128 stands for zero in the data rows.
Each row below has a hidden score, from 0 to 40, with 20 about the middle. What is it? The score is a weighted sum of the row's numbers plus the product of two more (or one squared), each taken from its middle value.
[135  85 133  80 124 179 127 136 105 109 143 154 156 127 134 120 113 124
  70 127 123 171 128 130] 19
[152  61 153 130 128 148 125 153 134 100 100 145 116  97 122 107 115 154
 114 165 125 107  80 161] 15
[145 133 115 123 130 124 111 142 143 157 103 118 119 143 159 128 138 123
 116 121 139 148 139 157] 29
[110 128 147 112 124 107 138 122 137 118 113  97 142 122  91 137 135 118
 130 119 148  92 134 112] 30
[185 100  72  74 169 142  95  80 145 100 140 115 155  81  88  85 114 146
  90 178 141 127 141 119] 17
[ 92 112 172 116 121 147 163 153 121 117  94  95 149 140 100 120 118 107
 110 121 114 111 104 136] 17
[121 150 141 121 138 120 129 117 135 103 126  99 135 120 116 155 137 110
 132 117 140 115 123 100] 13
[163 134 112 133 129 143 137 127 142 124 109 115 150 122 128 138 139 126
  98 134 115 147 107 129] 23
[152 108 119 137 136 119 136 131 140 119 137 142  94  93 143 129 176 147
 128 138 121 124  88 134] 21
[179  64  87 121 152  98 110 117 154 145 122 177  77  94 123 135 146 163
 134 195 110 126  81 134] 29
[124 115 158  99 117 171 135 138 150 118 118 116 172 119  97 124 111 127
  92 139 148 131  96 145] 15
[166 148 110 148 138 117 133 133 130 131 124 115 109 102 134 174 143 119
 135 115 104 142 121 126] 29
[133 153 146 140 125 124 125 136 124 137 105 109 136 123 127 147 127 125
 111 118 111 134 133 123] 16
[139 108 136  76 137 193 157 135 120 132 132 140 161 121 138 118 113 146
  65 122 128 147 120 153] 20
[101  90 162 109 123 133 157 164 124 109 107 138 137 142 108  95 106 138
 115 140 103  97  92 154] 24
[128 147 122 148 108 130 131 124 117 122 113  90 125 119 143 151 156 124
 121 118 122 144 133 101] 8
[ 68 144 166 126 134 124 136 141 112 116 122  69 165 155 136 163 111  96
 117  98 128  92 115 119] 20
[158  86 123 148 150 139 143 150 136 134  98 139 113  96 120 107 109 148
 124 181 119 108  75 158] 28
[175 129 100 136 135 128 149 120 152 107 149 117 140  90 127 149 140 130
 136 142 122 162 106 132] 16
[126 115 139 127  97 127 147 127 148 115 125 135 133 142 102  95 120 118
 116 114 159 133 121 172] 20
[124 144 154 132 108 123 160 122 158 120 127 119 151 154 102 121 121 115
 117 122 167 106 122 140] 18
[148 155 109 129 149 134 115  93 107 148 190 130 120 113 134 178 145 121
 166 122 117 149 167  51] 8
[ 86 129 153 128 118 133 120 131 117 128 129 117 138 144 120  98  93 127
 144 125 128  85 138 142] 29
[133 137 128 143 121 116 135 129 117 157 134 119 128 147 128 137 130 132
 145 101 118 108 147 126] 22
[107 141 129 138 113 157 120 148 115 138  91 113 142 102 140 128 130 109
  92 105  93 137 128 129] 27
[160  97 128  77 155 177 137 113 155 114 121 121 154  88  90  90 135 134
  86 171 142 135 112 142] 9
[134 129 124 141 105 145 113 160 134 144  88 130 127 126 155 123 129 103
 111 109 120 159 138 151] 16
[141 158  98 145 137 127 120  83 115 127 177 141  86 114 162 124 118 115
 160 102 114 134 156  99] 26
[140  71 137 140 143 142 135 169 135 108  98 121 127 113 111 104 115 164
 109 189 118 101  81 162] 17
[136  70 138 133 127 130 141 163 133 108  87 122 152 136 111  92 117 152
 118 171 121 107  94 162] 11
[166 158 105 111 162 115  88  73  93 158 197 158 103 126 143 176 124 132
 201 125 105 147 170  54] 12
[136 133 120 149 135  88 111 115  87 161 140 143  98 152 154 142 106 125
 171 125 111 112 152 110] 19
[116 125 148 174 120 140 114 153 130 135 105 106 147 123 125 132 118 117
 126 101 124 129 127 140] 18
[131 122 108 154 116 120 146 149 153 145 119 171  91 119 131 101 124 130
 101 108 164 158 134 161] 33
[128 123 115 125 114 153 115 145 135 152 107 145 132 115 168 103 139 118
 106 110 138 139 135 159] 36
[126 127 128 123 149 113 113 111 118 139 135 135 130 154 136 103 105 151
 170 134 116  90 158 144] 25
[ 96 167 135 128 130 107 123 142 112 133 107 100 149 134 113 138 121 116
 132 121 133 111 132 104] 26
[136 139 147 129 122 129 135 143 142 123 120 117 137 106 119 140 159 122
  90 113 125 154  91 142] 25
[123 118 177 121  98 103 140 164  64 138 136 148  97 176 182 129 141 129
 152 143  90 127 108 147] 16
[ 88 105 185 131 138 105 117 166  87 123 138 139 119 162 132 130 123 137
 146 129 108 110 111 134] 19
[118 117 146 127 114 116 122 151 116 146 107 149 117 156 149  92 105 135
 136 130 122 127 163 161] 28
[119 110 150 126 117 142 132 147 133 143  92 131 142 165 105  97 115 118
 123 139 152 108 130 147] 11
[122 141 146 157 114 101 145 129 130 113 132 127 102 145 124 137 147 125
 133 120 173 111 122 143] 18
[ 93 131 170 138 115 106 140 161 110 142 120 105 135 148 125 131 117 110
 137 115 121 126 102 121] 16
[ 97 150 149 161 116 104 146 145 136 121 117  94 132 117 101 155 130 106
 145 123 145  94 119 130] 22
[104 160 128 164 132 144 124 166 112 113  99 107 139 134 145 160 132  97
 122 113 110 131 129 126] 24
[151 141  81 134 132 125 114 106 114 127 148 172  83 123 138 138 134 139
 155 134 116 130 150 114] 25
[139 144 128 139 131 123 118 131 130 117 123 109 157 110 136 161 131 105
 114 112 121 132 128 109] 19
[131 147 127 127 111 108 141 132 157 115 128 128 121 133 124 132 134 127
  97 116 150 152 142 172] 30
[110 146 149 124 139  98 158 142 127 137 133 129 130 146 114 140 126  96
 143 134 130 150 111 119] 21
[121 124 108 141 155 113 111 115 127 160 119 138  98 121 153 121 127 122
 164 131 121 100 159 120] 31
[115 139 122 143 137 107 108 121 106 157 147 163 108 148 148 130 105 154
 182 135 122  96 155 118] 28
[119 123 170 101 127 149 154 137 143 119 126 110 160 158  98  92 107 116
 130 128 170  94 117 153] 17
[ 89 140 151 149 125  96 160 150 138 126 125 106 125 158  92 154 132 124
 141 124 156  79 110 131] 34
[147 143 108 116 131 112 123  99 141 107 144 107 140  83 126 134 153 139
 117 119 133 139 126 106] 27
[152 142 107  99 121 140 122 105 147 118 132 110 152 100  93 122 116 146
 127 118 151 122 160 125] 21
[121 148 132 144 102 145 103 147 122 138 102 130 123 122 150 148 139  94
 123 118 104 153 136 141] 14
[161 165 112 102 155 136  85  93  83 138 205 152 118 129 173 179 123 123
 178 112  63 140 187  52] 15
[124 106 141  57 126 176  91 129  95 118 141 144 151 110 136 111 103 132
  65 118 117 161 129 143] 22
[101 159 142 160 135  88 186 127 172 124 140  86 139 133 108 144 152 114
 133  92 179  97 139 106] 32
[105 152 143 154 129 117 178 116 168 117 131  97 151 146  97 125 144 116
 129  89 188 106 138 105] 26
[147  72 127 129 132 109 116 142 141 110 126 136 115 113 117 113 103 147
 134 178 131  98  87 159] 19
[129 122 135 163 125 143 120 150 129 149 101 143 127 158 158  91 114 138
 118 123 132 153 146 175] 19
[117 127 119 136 125 125 127 103 108 138 139 150 131 146 114 116  83 154
 159 146 112  86 160 136] 24
[116 117 133 132 120 132 128 122 149  98 114 115 134 128  95 107 134 135
 121 137 141 121 146 138] 15
[100 110 171 128 141 101 157 133 137 128 126 111 130 141 105  95 119 127
 149 135 148  84 104 140] 28
[156 146  94 123 150 128  92  92 130 117 156 127  98 103 155 180 138 128
 157 135  88 122 142  77] 11
[116 146 130 147 122 122 156 140 147 106 119 125 121 153 104 109 131 112
 134 130 173  77 133 159] 30
[106 136 134 137 125 120 147 141 129 113 114  94 163 126 106 151 124 135
 124 113 128 103 111 120] 22
[136  78 148 132 132 124 135 168 101 118 106 156 105 116 122  95 115 156
 112 160 105 105  83 160] 22
[108 139 127 149 135 150 123 140 114 128  86 120 121 134 132 137 135 103
 116 135 120 135 144 121] 8
[143 136 129 112 116 129 123 139 149 157 119 134 134 131 133  98 136 126
 114 107 141 154 140 149] 23
[106 164 134 178 117  97 140 145 134 122 128  97 140 144 117 147 146 103
 133 121 129 131 123 121] 27
[153 123 120 115 128 139 132 131 150 109 126 105 167 104 126 135 161 114
  82 128 123 137 101 141] 19
[ 92 137 154 172 153  81 168 146 174 141 139 110 140 144 103 129 133 116
 142 108 158 103 116 122] 31
[132  85 159 149 126 105 151 170  73 149 144 148  79 150 195 127 132 122
 127 141  71 147  83 134] 13
[117 128 139 151 124 114  98 145 121 109 110 118 125 109 137 152 131 101
 140 135 111 102 125 129] 22
[133 127 146 141 133 123 164 131 145 123 111 147 127 143 103 101 110 139
 109 121 166 132 135 165] 22
[122 147 144 142 113 142 129 136 137 134  88  86 148 122 122 137 131 111
 113 112 141 128 107 121] 12
[165 152  93 120 143  97 127  77 112 130 196 155 112 119 132 172 129 131
 197 142 110 125 179  49] 18
[117 147 138 129 120 115 119 107 141 131 118 114 143 122 102 115 115 116
 140 125 155  94 128 127] 24
[122 144 123 110 120 120 114  94 137 102 139 115 143  89 105 153 129 123
 111 116 155 127 134 110] 24
[132  62 155 136 129 115 146 162  98 119 105 133 126 116 107  91 118 134
 116 168 106 101  84 160] 30
[154 120  98 132 120 143 129 104 155 120 113 131 135 126 119 109 149 143
 112 125 151 137 124 157] 18
[135 170  90 123 152 117  93  95 128 111 156 121 110  95 148 151 149 111
 157 128  89 149 158 104] 20
[151 146  81 115 149  82 116  79  95 150 173 141  67 128 143 150 124 135
 195 145 111 123 190  66] 12
[103 152 134 166 111 107 136 142 135 130 123 116 114 123 123 159 138 122
 126 112 116 118 117 113] 24
[138 127  97 136 141 107 105 111 121 137 132 155  94 122 155 138 116 131
 172 136 132 127 150 108] 18
[129 148 132 159 125 133 125 136 134  97 134 103 137 110 145 167 145 113
 114  99 118 156 115 126] 16
[121 149 124 125 106 146 113 153 115 125  84 113 133 120 145 126 142 121
 117 114  96 144 134 136] 17
[147 105 142  85 125 181 106 123 117 133 142 130 161 120 124 113 115 128
  68 113 110 175 123 144] 12
[127 120 134 136 115 112 140 110 157 135 118 145 123 152 110  98 111 110
 131 132 170 113 134 137] 16
[ 98 164 141 140 115 128 171 125 148 119 136 104 139 138 100 132 131 115
 135 111 199 119 121 132] 24
[135 119 125 130 123 104 172 116 161 108 117 139 122 112 107  73 112 132
 105 146 173 124 130 165] 32
[155 114 129 127 117 166 142 126 141  83 127 106 166  87 125 126 137 122
  98 134 128 151  97 130] 17
[152 132 102 133 123 104 150 120 142 122 141 138 115 125 135 169 161 124
 148  99 124 130 113 118] 20
[184  99  71 121 156  99 135  94 152 137 149 165  68  84 122 138 147 170
 177 182 119 111 107 111] 20
[102 151 154 157 141 108 151 138 132 111 137  92 130 140 113 132 142  87
 138 119 139 108 119 125] 19
[159 102  91 130 137 127 122 126 144 157 115 167  84 125 145 105 139 137
 134 150 115 137 134 134] 16
[148 123  78 117 165 103 121  90 111 134 155 151  67 112 153 129 139 152
 179 158 117 119 171 103] 20
[ 74 162 156 134 122 127 128 154 110 118 106 107 153 137 146 166 145 109
 131  92 128 128 120 111] 25
[166 146  85 124 131 143 100 111 122 129 123 152 124 114 127 126 147 120
 124 125 102 172 142 102] 17
[114 111 139 124 114 125 112 147 132 147 114 129 124 152 125 108 115 132
 110 121 132 108 134 157] 24
[163 128 107 124 138 135 138 119 165 110 158 119 120 109 139 141 149 127
 116 132 112 154  93 120] 29
[142 158 112  86 149 164  94  94  91 138 195 130 150 127 143 161 121 120
 132 112  96 143 166  73] 17
[138 141  88 137 168  97 114  89 143 114 158 144  95  95 150 164 138 149
 184 168 100 120 139  88] 15
[ 93 145 154 120 163 134 102 117 119 101 105  85 155 130 119 153 130 115
 139 146 104  96 140 112] 9
[119 123 127 146 117 124 143 153 136 157 129 146 120 163 153 136 141 156
 126 113 137 140 133 141] 23
[123 104 151  83 118 167 155 123 136 107 116 131 171 156  98  92 132 151
 103 135 155 154 116 156] 6
[109 149 114 134 120 129  97 127 123 150 115 143 118 140 129 126 120 146
 155 120 107  89 159 119] 28
[147 130 135 123 105 136 157 129 166 133 138 120 119 139 118  96 141 124
 122 112 166 135 131 147] 15
[161 118 121 107 108 170 149 126 142 106 116 120 161  96 117 110 132 124
  82 144 147 140  98 138] 14
[142 114 112 119 102 150 151 131 138 135 119 122 144 117 109 150 157 118
 107 129 150 148  95 122] 9
[125 137  94 144 135  94 136 110 143 125 149 102  83 108 125 150 166 149
 140 130 126 123 137  89] 13
[135 133 126 140 115 131 118 123 150 125 119 112 153 154 122 137 145 113
 129  99 132 145 122 144] 18
[ 98 107 168 132 129 105 132 155 108 122 130 122 132 151 111 117  88 133
 137 135 126 107 114 137] 18
[142 157 110 123 161 123  92 101  95 160 191 167 102 129 164 194 148 127
 172 131  92 159 174  56] 11
[140 123 111 133 107 134 124 121 137 153 116 128 121 137 138 112 129 141
 101 124 140 158 154 149] 13
[110 107 151  86 109 156 171 132 147 115 115 109 160 144  88  75  77 128
 113 126 167 121 112 162] 16
[137 124 118 123 119 138 121 130 128 145  99 151 127 116 145 104 102 109
 106 118 139 162 155 154] 25
[122  84 166 121 120 146 146 163 141 106  99 114 150 125  89 104 109 143
 115 140 111  96 104 144] 19
[103 118 144 110 117 122 120 117 113 124 116 128 140 154 117 108  92 133
 138 116 139  78 141 126] 33
[135  59 148 160 142 119 121 182 120 113 114 156 106 117 145  94 124 160
 122 193 114 114  67 172] 17
[135 158 105 145 116 113 132 109 136 132 151 122 113 108 118 150 139 123
 146 114 141 124 153 120] 23
[109  92 165 129 122 142 130 161 117 121  93 108 160 142 108 100  99 142
 111 149 124 109  99 136] 10
[ 95 114 152 146 130 100 119 134 110 139 117 129 127 155 129 121  98 130
 136 107 123  88 146 143] 33
[121 147 124  96 128 154  94 117  89 146 172 154 129 137 176 161 126 102
 134 115  83 182 160 115] 13
[135 135  86 125 174  99  83  80 129 144 173 162  78 124 165 154 128 146
 180 137 124 114 165  98] 26
[135 130 140 121 108 127 139 126 151 136 136 136 126 146 137 132 137 125
 124 112 161 161 130 148] 11
[168 130  95 120 160 113 105  94 130 150 139 155  73 108 132 118 139 165
 183 142 138 119 163 106] 16
[105 154 131 121 121 143 109 154 122 151 110 148 141 137 168 143 120 112
 133 105 123 122 149 131] 30
[152 151 108 120 156 106 116  81 142 142 187 148 106 123 159 181 115 131
 190 138  99 132 179  49] 7
[152  54 120 146 131 104 129 171 106 126 109 151  99 113 136  96 101 145
 105 188 103 111  66 162] 22
[130 161 120 113 138 143  73  91  76 143 197 146 117 152 148 176 112 118
 169 119  76 156 173  57] 10
[123 137 138 126 110 107 163 138 157 143 136 145 117 145 116 130 135 125
 130 111 162 132 130 157] 26
[119 155 127  98 137 153  99 103  74 134 204 157 121 141 186 173 120 108
 155 102  70 162 158  89] 17
[119 132 140  83 121 139 122 119  95 155 170 166 133 141 171 153 133 111
 114 117 100 179 160 125] 24
[137 122 135 152 109 124 126 150 132 146 139 142 114 155 146 125 139 124
 120 113 140 153 119 137] 20
[124 149 108 112 117 145 115 127 105 129 150 150 125 139 149 128 139 120
 123 110 122 177 139 128] 22
[152 124 114 145 115 119 127 139 122 146 105 127 125 131 140 114 133 121
 103 118 136 162 121 131] 15
[133 148  94 135 122 128 147 118 145 142 145 128  97 113 130 147 167 110
 136 131 123 127 124 122] 25
[101  90 162 108 127 147 147 154 113 121  97 127 169 155 100  93 103 142
 105 126 125 105  84 143] 20
[119 135 132  86 127 165  88 116 100 138 175 146 159 132 172 129 114 109
  89 121  73 182 133 124] 20
[122 121 135 152  96 111 146 132 141 134 120 150 110 140 119 105 125 120
 133 104 157 136 119 146] 23
[109 145 135 145 115 107 155 132 149 126 154 118 107 155 110 128 128 113
 148 113 171 108 115 142] 37
[129 147 122 155 116 138 117 152 116 133  96 124 138 121 165 134 146  83
 103 108 105 138 125 137] 25
[138 147 142 125 123 148 112 124 115 160 133 145 121 145 151 127 128 138
 134 121 110 159 156 114] 8
[180  51 100 148 152 113 131 167 122 131 105 161  76 103 144 102 133 159
 131 186 112 139  47 168] 36
[116 122 168 132 134 116 151 134 136 117 133 116 140 142 102  95 102 121
 138 134 155  86 127 136] 26
[111 130 148 157 107 118 128 143 130 140 123 131 109 148 139 123 101 111
 138 108 101 121 147 121] 18
[135 138 131 146 112 127 102 151 126 132 105 123 129 127 142 133 133 121
 118 132 118 125 124 121] 17
[153 135  83 142 155  92 126  95 150 120 146 150  86  88 123 150 137 151
 178 185 110 104 127  80] 16
[157  80 103 110 129 159 150 111 167  94 122 121 170  94  86  93 127 155
 105 171 135 131 105 142] 11
[131 134 128 137 137 123 124 154 137 154 100 136 133 146 148 131 132 141
  99 115 133 143 137 149] 34
[119  95 177 119 123 153 144 152 135 113 108 114 164 120  86 100 100 142
 103 149 140 112  98 132] 12
[119 109 139 150 106 128 105 160 127 158 107 159 105 145 169 104 104 152
 105 119 140 149 144 177] 23
[168 128 109 140 134 114 131 117 140 106 145 128 104  89 149 165 159 142
 138 130 102 154 111 113] 10
[ 92 117 143 121 110 124 133 123 144 127 111 138 128 160 103  92 113 121
 136 131 140  96 150 135] 26
[137 121 120 146 107 114 136 147 140 145 137 150 105 139 135 120 121 128
 112 115 152 174 125 150] 28
[ 86 150 150 130 117 142 141 153  94 119  91  87 168 156 142 133 120 106
 124 118 135 108 106 133] 18
[ 80 167 169 152  99 104 148 151 113 140 118  69 149 143 134 158 127  91
 158 104 131  90 121 117] 25
[111 132 131 145 124 119 154 130 161 129 115 123 155 146 110  97 130 114
 111 112 175 126 130 154] 26
[ 78 163 140 120 118 125 103 144 125 115 111 101 143 121 138 166 147  96
 137  96 106 126 129 117] 23
[ 74 133 161 150 116 102 152 158 119 140 127  90 132 145 117 161 134  96
 150 109 130 106 115 121] 19
[115 136 152 129 114 145 157 139 132 110 120 120 146 135 123 123 138 111
 105 114 132 171 108 135] 9
[ 93 115 182 129 120 101 125 159  94 131 128 119 122 168 120 128 119 103
 168 141  90  99 108 125] 11
[118 139 124  74 125 177  80  98  57 129 195 154 151 139 151 148 110 107
 125  98  73 169 155  87] 18
